In the rows, zero is written as 128.
Each run below is a few steps of one of 6 hidden systems, one row a step.
zova, trace 1, 9 rows:
[[141 116  83 106  92 158 105  31 149  97 108 111 161 124 113  90 175 129
  191 111 169 121 127 135 116 178]
 [ 82 124 156  97 140 144  99 193  64 121 168 148 120 177 101 101 142 123
  126 149 166 129 126 108 214  80]
 [142 117 116 113 110  86 154 133 154 131 104 103 104 185 179 188 149  53
  104  90  74 125 153 110  55 103]
 [ 61 173 111 163 123 162 114  31 120  99  97  76 129  84  78 131 118 171
  178  86 155 127 130 128 150 146]
 [113 149 106  56 129 150  88 209 128 216 162 155 153 141 125  61 126  92
  125 167 122 119 101 109 160  84]
 [183  64 138 106  96  98 149  76 143  50 100 130 123 187 165 146 209  82
  160  95 123 133 156 140  83 147]
 [ 36 177 143 172 148 161 118 117  44 101 143  87  97 138  95 160  80 180
  118  97 159 122 127  96 192 102]
 [134 158  60  90 122 103 116 182 213 231 121 127 153 126 137 130 132  48
  107 141  73 127 128 109  81  94]
 [127  86 165 103 103 144 120  12 129  42  91 114 134 114 110  81 173 146
  221 107 163 121 142 165 117 181]]
Luveg, trace 2 (9 x 26):
[[102 122 155 106 131 123  95 115 150  81 108  75 103 136 105 146 166  85
  136  81 101 138 165 103 115  85]
 [103 159  56 148 101 158 138  79  77 157 134  97 139 143 149 137  96 147
  115 102 161 128 102 112 132 143]
 [100 152 120 111 146 115 120 183 158 160 137 192 153 150  80 111 147 122
  178 174 123  96 130 119 167 124]
 [143  90 174  85 119 150  92  98 122  57 132  86 101 166 139 124 147 107
  130 114 138 101 156  99  83 147]
 [129 180  90 162 113 177 113 117 120 186 137 104 126  82 141 149 139 129
   80 122 179 140  94 131 166  92]
 [ 63 144 109 108 148  78 130 160 147 128 110 141 144 165  79 123 128 105
  187 106  59 130 156 105 135 104]
 [155  96 112 112 100 162 124  72  87  87 147 120 130 184 158 120 122 145
  131 141 187  92 125 110  95 203]
 [127 177 162 139 145 169  94 181 156 183 143 152 114  71 102 132 160 126
  105 165 161 113 107 138 188  71]
 [ 93 108 117  89 128  91 115 117 145  90 102  67 121 168 119 136 131  75
  145  67  56 144 173  91  74 106]]
Tup, trace 3:
[[139 146 167 159  90 168 148  43 134 131  98 134  99  92 157 158 182 127
  145 141 212  99 107 187 138 140]
 [181 161 157 109 144 173 113 191 123 199 162 150 124  90 170 100  77 165
   76 144  86 102  84 117 112 108]
 [171  87 108 192 150  55 178 132 140  73 107 150 154  98 115 148 131 164
  124  97  81 203 143 158 134 139]
 [ 58 128 168 141 117 149 148  86  61 124 135 136 101 127 124 119  92 156
  147 182 226 103 115 166 168 164]
 [181 114 138 104 126 116 124 172 200 201 134 127 115  89 169 134 113  73
   61 186 114 116 125 143  55 129]
 [177 150 150 181 123 145 151  67 132  86  85 140 133  70 132 145 182 185
  168  47  96 154 105 168 159 104]
 [100 127 118 120 138 146 138 170  33 161 181 149 136 151 144  82  28 186
   98 168 153 121  92 119 158 156]
 [166  64 132 156 139  42 154 161 217 109 113 150 126 105 111 169 163  70
   95 186 135 165 175 162  94 146]
 [ 95 178 208 143 105 198 133  22  98 118  91 103  83  84 146 138 133 172
  176  94 162  78 100 167 134 128]]
Pabod, trace 4, 9 rows:
[[160 150 143 144 107 181 123 131 102 177 152  99  84 118 196 172 117 113
   35 146 185 105 100 125 112 109]
 [141 156  65 134 138  93 121 159 209 166 102 159 180  99  82 120 180 108
  169 103  65 159 131 128 148  90]
 [100 111 160 102 117 159 130  57  44  56 126 109 122 173 138  88  98 185
  187  80 125 104 123 116 122 170]
 [140 110 108 135 131 126 106 205 130 158 179 132 109 156 132 167 142  75
   35 209 212 128 139 106 153 116]
 [120 145 161 145 156  76 143 126 212 114  72 121 125  69  90 146 127 128
  172  81  13 142 158 142  83 105]
 [146 143 105 109  76 211 132  43  37 141 139  96 123 157 207 102 111 158
  124  87 176 102  73 129 116 150]
 [118 126  82 124 151  98  91 226 178 148 158 180 164 145  55 125 197  82
  124 192 169 149 148 107 210  92]
 [121 100 217 128 161  95 150  98 120  38  98 104  96 126 125 131  65 181
  167  75  22 114 163 120  54 163]
 [148 143  68 148  72 180 136  92  84 196 151  86 105 139 209 174 135  82
   32 150 243 128  90 136 126 123]]
Pabod, trace 5:
[[108 128  88 114 108 124 132 105 105  97 131 116 126 230 140 167 150  98
  146 105 136  96 148  78 106 146]
 [104 159 149 127 144 159  68 137 172 114 137  86 100 121  84 167 152 103
  110 139 151  94 161  80 126 108]
 [191 117 134  97 126 148  95 131 148 106 128  90 127 123 154 116 148 117
  106  68  62 140 130  98  84  99]
 [114 142  93 138 103 135 137 103  86 108 117 118 127 183 144 162 191 103
  142  71 144 144 124 116 171  84]
 [ 88 167 130 109 156 140  94 176 131 127 150 130 121 180  89 142 111 132
  139 132  98  79 147  58 133 118]
 [167  92 116 114 117 123 108  96 166  81 123  83 121 149 140 151 146  96
  108 115 124 120 162  98  55 160]
 [111 165 147 137 120 169  97 113 122 131 118  83  99  96 126 151 176 106
  107  84 146 143 123 127 166  53]
 [156 142 104  87 135 131 118 181 116 140 145 156 154 188 144 108 133 130
  145  90  51 114 117  81 123 105]
 [106 112 101 151 115 112 133  78 121  61 118 112 122 190 111 178 161 113
  151 117 170 116 163 103 124 164]]
Luveg, trace 6, 9 rows:
[[160 133  79 130 105 141 144 107 104 139 131 155 155 157 154 120 148 143
  146 110 135 126  99 126 138 143]
 [124 134 167 138 152 126 123 178 121 107 146 164 115 149 105 147 143 141
  127 149 132 111 136 114 166 113]
 [114 106 133 117 124 122 111 116 140 115 130  74 106 127 131 139 106  95
   91 140 143 129 155 113  83 140]
 [113 159  98 140 113 146 129  86 141 167 109 124 146  79 120 114 135 136
  152 122 146 136 106 159 144 126]
 [134 134 138  96 139 124 127 159 112 121 132 157 141 168 131 105 129 141
  165 100  64 112 123 107 128 114]
 [169  97 113 143 118 130 127 130 117  95 151 128 123 165 145 159 155 118
   89 145 178 130 137 112 127 150]
 [ 69 155 163 150 145 132 120 134 134 144 120 110 103  78  94 140 111 130
  120 148 151 130 134 145 158 101]
 [117 123  98  84 115 116 125 109 145 152 115 103 142 139 143  99 100 102
  147 111  78 122 133 118  67 142]
 [177 131 104 148 113 154 132 101 120 112 132 168 155 131 132 123 181 159
  154 118 161 128 102 140 166 144]]
voril, trace 7 (9 x 26):
[[148 127 153 145 133 103 160 133 156 145 111 161 125  96 139 135 118 138
  136 144 100 124 121 163 107 136]
 [156 109 117 138 121 138 127 118 129 143 138 123 138  83 138 105 112 141
   96 152 163 152 112 153 127 148]
 [158  94 145 126 143 105 128 176 135 106 146 161 134 133 118 119 145 126
  114 156 132 145 136 132 147 126]
 [134 117 163 147 132 106 166 124 110 122 118 139 111 116 154 138  92 151
  121 126 104 130 123 156 106 139]
 [131 135 101 150 124 121 140 142 137 171 135 140 136  98 130 134 121 121
   98 161 161 146 115 149 145 126]
 [164 100 157 111 139 117 120 150 163 117 130 155 139 110 118 100 141 130
  139 153 112 128 134 140 116 140]
 [149  97 141 145 122 125 148 110  92 106 132 114 117 118 159 128 103 148
   95 120 140 153 121 148 118 141]
 [122 136 122 149 139 108 143 175 129 150 139 168 133 130 114 143 137 126
  118 159 140 137 123 137 170 111]
 [147 119 152 119 134 114 140 125 158 138 115 139 127 101 137 114  99 138
  139 141  91 114 128 146  81 153]]
govin, trace 8:
[[ 93 104 154  95 130  84 170 136  80  94 113 164 131 205 140 107 111 133
  195  99  62 116 137 128 117 134]
 [105 136  86 132 118 163  97  99 134 138 157 114 134 148 102 135 108 130
  116 195 226  81 136  97 123 197]
 [136 155 157 136 163 130  84 190 187 137 126 111 117  68  84 142 165 109
   97 111  85 155 144 113 157  48]
 [133  80 144  98  91 116 161  48  80  88  95  81 116 145 187 103 118 115
  147  66 103 156 125 158  74 137]
 [124 154  29 165 111 123 154 142 110 175 149 189 176 166 116 142 151 139
  137 163 192 129 100 126 194 148]
 [106 137 211  83 177 131  82 196 145  92 143 136 105 153  81 115 110 143
  155 128  55  79 160  76 122 107]
 [138  80 107 132  97 140 110  44 146 106 119  39 112  85 149 132 115  93
   72 142 201 155 148 145  66 173]
 [119 185  90 176 129 116 155 160 123 176 108 170 148 104 118 157 187 130
  140  83 106 176  95 155 222  38]
 [129  95 170  41 120 130 134 126  81  98 134 140 126 220 170  73  89 133
  184 107  61  74 129 100  63 165]]
govin, trace 9:
[[165 155 146 116 128 177  98 134 146 159 135 120 122  84 140 115 140 136
  106 120 122 117 105 126 129 100]
 [174  82 127 127 127  89 156 131 133 104 120 145 143 124 149 114 133 130
  127 118  95 164 129 153 107 141]
 [103 142 132 167 129 129 157 113  86 114 132 150 121 149 125 156 108 167
  138 138 162 109 120 133 155 154]
 [124 150 146 107 141 140 107 176 152 175 145 129 113 125 132 133 106 107
   98 162 116  95 127 106 107 114]
 [139 108 143 128 125 115 127  87 170 113  99 111 130  68 117 108 132 127
  146 122 115 148 138 163  98 141]
 [163 141 121 153 114 159 145 115  80 126 136 146 131 133 162 136 146 161
  116 100 148 136  91 139 166 115]
 [131 113 126 115 144  86 149 188 133 141 141 165 132 171 135 133 102 115
  122 156  90 116 138 112 107 138]
 [ 86 138 154 144 135 139 118  82 145 111 115 104 112  90  93 131 100 146
  147 152 159 104 144 139 114 167]
 [169 151 131 128 120 169 107 145 130 169 138 119 120  92 156 129 155 117
   82 117 137 139  99 132 145  78]]
zova, trace 10 (9 x 26):
[[136 145 123  86  93 159 122  73 155 169 104 137 139 115 149  92 159 105
  182 132 140  93 106 157 103 140]
 [156 118 146 109 129 168  93 143  86  80 155 145 134 161 120 106 184 148
  139 106 153 130 119 106 190 102]
 [111 111 107 120 137  91 133 170 108 110 140 100 116 195 136 162 106  96
   90 108  89 141 158  79 102 111]
 [ 64 154  95 157 112 114 145  56 158 143  87  87 121 100 108 160 118 106
  152 124 149 125 143 145 103 148]
 [104 166 154  86 127 174  94 140 133 178 131 148 135  94 109  70 145 131
  168 144 136 106  99 143 170  94]
 [202  85 126  80 108 135 119 142 112  98 144 139 137 189 177 107 176 103
  122  98 108 133 124 110 107 118]
 [ 83 125 101 178 136 108 141 101  85  63 126  98 119 168 101 178 119 148
  125  96 149 148 155  99 152 140]
 [ 56 178 112 120 138 116 122 159 165 209 122 114 118 112 106 142  86  91
  122 162 115 103 133 119 113 105]
 [168 116 146  86  96 152 113  66 171 131  99 125 136  92 146  88 186 101
  173 118 135 120 117 166  98 133]]
Tup, trace 11, 9 rows:
[[136 163 175 163 141 130 141 143 164 145 114 160 106  94 123 170 149 138
  131 144 125 103 124 150 141 109]
 [121 140 123 136 135 135 133 104 122 145 122 107 135  81 131 101  62 173
  126 116  96 133 114 138 101 151]
 [163  88  99 142 117 115 135 132 118 124 139 135 148 107 136 112 147 122
   95 145 170 181 119 157 154 132]
 [135 118 205 119 130 128 147 137 112 113 124 168  99 138 148 130 136 137
  147 149 131  96 124 156 130 129]
 [134 153 106 167 129 122 151 122 136 156 125 114 119 114 149 173  86 142
   90 126 116 119 124 121  91 145]
 [124 131 129 145 137 130 115 131 146 136 124 135 143  63  93 103 145 141
  133 138 148 163 119 160 174 108]
 [144  92 157  94 116 129 145 112  96 120 129 136 125 140 167  87  96 140
  137 133 116 120 116 148  92 161]
 [167 132 106 178 122 121 150 139 134 131 135 143 122 134 147 189 157 121
   83 137 158 134 124 128 140 123]
 [ 92 151 191 129 153 133 124 143 135 134 119 143 111  86  97 113 105 157
  157 140 108 111 128 146 147 113]]
voril, trace 12 (9 x 26):
[[136 159 164 140 165 163  94 155 109  86 148 133 126 124  91 124 117 199
  140  90  81 110 125  84 161 112]
 [ 64 128  68 128 130  84 145 127 111 148 120  79 135 147 124 132  60 107
  112 107  91 158 145 108  93 131]
 [ 83 137 135 106 102 121 129  94 163 152  97 141 122 126 112 127 190  66
  182 157 177 114 135 166 144 114]
 [196 135 160  88 118 200  90 115 116 121 150 126 122 140 168 103 139 153
  123 111 120  79 102 101  99 136]
 [137 129  74 184 145 110 127 136 115  76 137 101 141 146 100 177 139 149
   94  80 118 174 148  86 154 117]
 [ 30 153 154 109 146 104 139 137 115 148 109 146 127 127  84  98  89 137
  196 141 104 111 135 143 152 121]
 [139 125 100  89  90 143 122  99 152 179 124  93 117 145 180 134 120  66
   99 146 147 101 125 122  53 145]
 [172 131 147 150 126 156  98 112 150  75 121 135 128 107 103 148 230 132
  140  96 160 142 131 132 183  93]
 [121 138 132 107 149 147 123 154  59 115 155 135 142 159 132  82  56 198
  142  94  65 115 107  89 130 139]]

Which system made each run below?
trace 13, 2 rows:
[[118 130 204 105 144 151 139 171  67 164 153 131  92 114 172  95  34 165
   89 151 101 104  99 139 110 123]
 [164 104  69 196 123  50 191 129 176 142  98 144 145  93 140 183 144 105
   93 130 116 194 138 171 113 131]]
  Tup
trace 14, 2 rows:
[[ 54 165 121 157 129 142 122  84 127 142 115  95 117  93  90 143  98 139
  140 142 173 115 133 135 142 141]
 [120 145 109  66 125 145 102 137 150 171 130 133 153 135 124  69 110 118
  166 130  84  99 118 111  99 135]]
  Luveg
trace 15 (2 x 26):
[[ 72  76 144 137 132 111 144 108  44  94 140  86 116 101 123  85  53 157
   99 138 171 188 129 161 150 146]
 [120 123 135 109 126  82 159 215 142 189 140 191 115 184 152 158 153  58
  109 192 141 110 128 139 140  95]]
  voril
trace 16:
[[116  97 160 114 117 127 120 115 102  85 122 107 106 145 132 129 170  98
  127 113 159 149 143 140 149 100]
 [135 159 155 137 144 134 134 178 124 149 137 147 107 147 142 165 121 133
  108 120  92 100 122 107 131  94]]
  Pabod
trace 17, 2 rows:
[[120 134 117 128 111 123 138 101 154 140 115 127 119 147 136 157 143  98
  137 151 157  96 139 127  98 153]
 [144 148 153 128 139 166  90 125 155 126 131 116 127  79 106 115 142 146
  129 125 131 120 124 124 139 114]]
  Pabod
trace 18, 2 rows:
[[150 126 161 112 136 151 115 178 104 146 161 135 107 142 154 129 111 128
   79 154 139 110 117 112 130 112]
 [153 129 118 163 138  86 155 140 160 121 105 136 131 109 129 165 143 125
  120  97  77 159 138 138 117 108]]
  voril
trace 19, 2 rows:
[[181 125 108 128 135 138 111 154 153 124 151 147 142 149 128 137 134 139
  111 144 122 102 130  90 109 156]
 [115 116 116 152 130 116 122  96 136  87 113  88 126 103 103 142 141 125
  124  96 133 167 148 131 133 121]]
  Pabod
trace 20 (2 x 26):
[[192 141 145 148 140 171 122 104 123 110 142 126 125 105 155 131  76 205
  108 114  99  90 110 106  76 181]
 [134 104 121 181 149 106 130 169 105 110 149 109 122  84 111 147 120 141
   52 131 156 201 132 138 180  93]]
  Tup
trace 21, 2 rows:
[[ 85 153 209 132 141 105 153 126 135 100  89 161  94 144 112 160 160 127
  195 104  82  95 142 147 142  92]
 [178 125  92 134 125 157 115 116 119 123 157  88 127 149 167 148  71 153
   66 121 121 102 126  76  57 180]]
  Luveg
trace 22 (2 x 26):
[[166 105 103  89 109 114 119 144 165 125 131 164 147 188 135 129 204  73
  152 144 137 111 140 115 120 130]
 [126 167 157 133 141 167 101 114 125  84 130 118 109 162 111 162 138 161
  154  90 104  71 139  75 122 130]]
  Tup
trace 23:
[[122  92 131 126 136  97 115 142 127  65 129 105 119 165 105 149 166  96
  119 109 127 155 167 104 135 109]
 [ 51 164 139 106 115 137 128 106 104 146 111 109 100 167 128 145 128  97
  163 115 134  94 133 119 132 105]]
  Tup
trace 24:
[[ 85  81 168  97 144  77 123 178 136  92 135 129 105 176 100 134 132  73
  124 174 138 127 176 116 123 124]
 [ 84 169 123 150 107 157 113  50 157 124  95  71 103 108 113 175 157 101
  140 106 167 103 143 125 112 125]]
  govin
trace 25 (2 x 26):
[[ 67 125 125 117 105 110 159  61 116 116  99 134 121 175 127 136 119 115
  195 141 156  88 141 142 102 180]
 [129 168 147 121 121 192  84 127 141 154 147 104  95 126 132 159 145 109
   93 154 184  73 124  99 128 115]]
  voril
trace 26, 2 rows:
[[196 138 169 123 126 165 122 133 134 131 130 150 120 107 161 123 153 152
  123 108 104 110 101 135 123 111]
 [151 119 109 158 145 102 130 165 127 103 136 117 129 131 122 161 141 127
   85  98 100 171 142 108 142  97]]
  Luveg
trace 27:
[[127 154 117 158 144 116 155 139 122 141 124 149 135 124 128 143  84 174
  134 117  84 118 117 122 119 143]
 [117 119 156 110 134 142 121 138 115 148 144 128 122 103 130  90  79 145
  114 167 143 118 118 140 120 148]]
  govin
trace 28:
[[129 117  82 152  96  95 181 100 159 194 111 163 144 103 152 140 126  96
  124 196 194 133 112 190 114 172]
 [135 146 229 120 157 135 126 123 158  98  99 162 114  84 106 106 130 178
  197 103  52  93 128 149 119 119]]
  Luveg
trace 29:
[[103 123 159 154 126 123 171  91  71 111 113 159 131 103 131  98  99 190
  170 119 136 145 104 182 165 143]
 [180 111 157  99 139 109 145 200 141 168 150 169 119 145 173 123 100 114
   91 165  82 106 119 126  83 128]]
  Luveg
trace 30 (2 x 26):
[[126 143 141 112 135 133 113 150 129 152 120  99 119  94 138 111 124 116
  109  83  72 157 119 129 126  65]
 [119 120  77 132 116  98 166 113  96 125 117 160 162 163 133 110 132 142
  173 102 109 153 115 142 147 140]]
  Tup
trace 31 (2 x 26):
[[106 137 196 133 128 153 128  90 113  99 110 129 101  98 118 123 147 151
  163 119 149 114 124 159 152 119]
 [161 144 112 111 131 154 114 175 103 165 156 128 133 140 159 117 115 134
   86 109  96 131 100 100 135  92]]
  zova
trace 32, 2 rows:
[[165 116 113 136 123 115 136 113 187 159 112 149 150  67 125 107 135 124
  133 162 136 140 118 170 104 155]
 [127 120 154 134 126 142 139 101  89 115 121 142 137  85 129  82 124 173
  154 116 138 155 101 173 169 125]]
  Pabod
trace 33 (2 x 26):
[[ 92 136 112 150 124 129 137 118  92 105 134 144 130 168 106 149 148 137
  149 132 175 122 132 120 178 134]
 [ 90 145 157  99 137 143 106 150 133 154 141 119 105 143 119 126  93 113
  123 169 135  80 138 104 108 135]]
  Luveg
trace 34, 2 rows:
[[ 71 139  68  93  99 127 146  84 104 181 121 111 147 157 147  95  71 111
  157 139 137 108 114 129  89 169]
 [205 114  92 124 122 146  85 150 192 124 145 149 158 118 109 126 212 102
  111 151 163 134 133 112 145 126]]
  Tup
trace 35 (2 x 26):
[[135  94  86 124 127 104 134 137 121 134 138 125 155 120 127  97 101 128
  109 142 131 166 127 136 121 149]
 [ 94 135 167 138 137 127 133 133 108 111 125 148 113 130 106 133 142 137
  151 137 151 123 132 142 170 112]]
  govin
